Some points, each followed by its number:
[-59 -17 -44 -71 105 -10   6 -48  71  20  35  30] 0
[ 17  21  31 -22 -26  14  45 -59  44 -54   0   0] 1
[-22 -18  -1 -25  15  50 -88   3   8 -58  13  35] 2
[ 28 -22  50 108  25  29  11   1 -12  68 -50   5] 3
[-36 -55   0  27  31  14 -55 -32  14  43  34 -17] 4
[  5 -27  19  47 -15 -13  14   0  -5  49  -8 -17] 5
[ 21  59  -3   4  12  16  52 -34  32 -15   7  19] 6
[  8  23 -36 -69 -19 -21  67   2  17 -84  18   6] 7
[  3  32 -49 -69 -18 -23  72  -5  30 -90  41   3] 8
[ 23  -7  22  26 -42 -38  10  23 -59  31 -33 -48] 9
[-18 -17 -24   7  24 -24 -35   9 -28  -4  38 -11] 10
[-21 -32  -7 -33  31 -35  -7 -14   1   3  15  -2] 11
[ 40 -11  27  76 -25  18 106 -40  14  18 -39 -11] 12
[  2   4  -1   9  47  56  33 -44  61 -34  10  21] 13
[-11  -6  -7  -1  18  -7 -55  19   5  27  11 -13] 14
[-11   3  19 -62  -5 -25  50 -50  88   5 -18  11] 15
[-21 -44 -40 -68 -46 -74  -2  66 -31  10   4 -33] 16
[-21 -64  37 -21  38 -35 -84   8  35  17  -8 -20] 17
[ 26   8  51  26 -36  11 -13  20 -35  24 -48   9] 18
New points follow, each followed by the numbers of its two nearest points above, nearest first.
[-11 -20  -2 -23  24 -19  11 -22   7  -5   3   7] : 11 10
[ 17  30  -4  25  40   8  36 -20  31   3  -2  21] : 6 13
[ 10 -20  12   1 -36 -37  -1  18 -43  17 -17 -46] : 9 5
[ 34  31  -1  41 -71  48 -15  49 -52 -66  -5  -5] : 18 9
[  4  17  22  43 -46  -5  20 -27 -23  85 -14 -16] : 5 9
[ -9 -12  -1 -45  19 -11   4 -25  12 -20   9   9] : 11 10
[ -6 -11  -8 -39  16 -21  10 -16   1 -25  10   2] : 11 10
[ 25  74 -45  42 -14  14  58  13 -31  18  23  -3] : 6 5
[-51 -13 -32 -59 110 -11   6 -54  78  28  23  31] : 0 11
[  4  20 -26  -8 -21   7   0  21 -22 -35  16 -10] : 10 14
[-18 -10  16 -61 -11 -30  34 -48  90  22 -13  -7] : 15 1
[ 17  13   5  62 -18  45 -24  37 -54  18 -15   9] : 18 5
[ 31 -11  48  98  -4  41   7   6 -21  54 -43   3] : 3 18
